Where one turn sends some rows of the set: a few examples, then the rows asked:
Z631: [  6 -24  -6  -2 -11  19 -11   0   3   4  -3  11 -19  -4 -18 -15]
Z567: [  3 -12  12 -11   7  -2   2  -1   5  -5 -25   6   0  11   1   7]
Z102: [ 17  -7  21   6   0  -2  -2  28  -6  14  -7   0 -16 -14   2 -17]
Z897: [  4 -30   2  -6  -7  20  -9   1   3   9  -3  15 -15  -5 -16 -22]
Z393: [ 29   5  -1  -5  13  13   4  11  23   4 -12  15  -4  -2  -9  -2]
Z321: [ -2 -14  15  -9   9  -1  -8  -1   1  -1 -26   5  -1   7  10   0]
Z399: [ 16  -3  15   3   3   2  -6  25 -12  14  -5   1 -11 -18   3 -23]
Z754: [  3 -24   5  -4 -13  20  -7   2   5  12  -1  13 -18  -4 -17 -21]
Z746: [  1 -18  -3   1 -12  22  -9   5  -2  10  -3  11 -19 -11 -16 -19]
Z950: [ 21   7   2   3  11   5   6   7  21  -4 -10  17   5  -4  -5  -1]
Z600: [ 13  -5  18   5   1   5 -16  23  -9  17 -11   4 -19 -13   3 -25]
Z596: [  7 -23   0  -8 -10  18 -14   3   3  18  -3  18 -22 -10 -12 -19]
Z915: [  4 -19  14 -10   4  -6  -5   2   1  -6 -25  -1  -6  10   1   3]
Z708: [  5 -17  14 -11   4  -2  -8  -2   8  -6 -29   0  -4   0   8   5]
Z899: [ 29   3  -2   3   7   4   4  11  23   0  -4  16   0  -7 -10  -3]
Z702: [ 15   0  20   5   2   7  -6  27  -9  21 -14   5 -11 -16   5 -15]
Z186: [ 28   3  -3  -6  11   8   6   8  18   5  -9  17   5  -4 -15  -4]
Z446: [  3 -26   1  -4  -6  23 -11   1  12  10  -7  11 -22  -7 -13 -21]
Z361: [ 15  -6  22  10   1   5 -10  23 -11  11 -10   2 -15 -16   2 -22]
Z509: [22  7 -2 -1 14 11  5  8 22  8 -6 22  3 -4 -6 -6]
Z123: [ 25   9   0  -4   8   6   7   7  19   4  -9  13   3   1 -13  -2]
Z859: [ 11 -10  23   7  -4   8  -3  26 -10  16  -7   6 -17 -15   1 -20]
Z819: [  6 -14  19  -7   1  -5  -6  -3   7  -9 -25   4   2   7   4   2]
Z481: [ 20   5   8  -1  13   9   2  15  26   4 -17  16   6  -1 -10   2]
Z696: [  6 -24  -1  -7 -10  20  -6   0   1  15  -3  14 -19  -9 -19 -16]
Z171: [ 18  -2  16   1   3   7  -8  24  -9  14  -7  -1 -20 -17   9 -15]
Z418: [  4 -10   9 -12   4   3  -9   1   7  -5 -26   7   4   3   2  13]
Z551: [  8 -20  19 -10   7  -2  -3  -3   4  -7 -24   8  -2   9   3   3]
Z389: [ 24   9  -3   0  14   3   5   6  19   3 -10  13   3  -7 -11  -4]
Z518: [ 12 -14  15 -12   8  -2 -11  -2   8  -6 -27  12  -1  10   5   3]
Z767: [  5  -6  18   0   3  13  -9  27 -12  17  -3   4 -19  -8   4 -17]
Z373: [ -4 -19   2   0  -7  21 -13   7   8  12   2  15 -17 -14  -9 -20]
Z158: [ 14   0  18   6  -4   5  -9  22 -12  13  -4  -1 -14 -15   3 -20]
Z491: [  2 -24  -1  -2 -10  26 -13  -1   5  12 -11  18 -13  -6 -15 -16]
Z408: [ 23   8  -1  -6  14   0   0   7  24   6 -16  15   2  -4  -8  -3]
Z44: [  7 -18  17  -9   6  -5  -8   1   2  -8 -28   3   4   3   4  -1]

Z859 turns into Z567
Z373 turns into Z481
Z708 turns into Z446
And these:
Z44 turns into Z897
Z631 turns into Z899
Z123 turns into Z158
Z596 turns into Z408
Z551 turns into Z696
Z702 turns into Z321

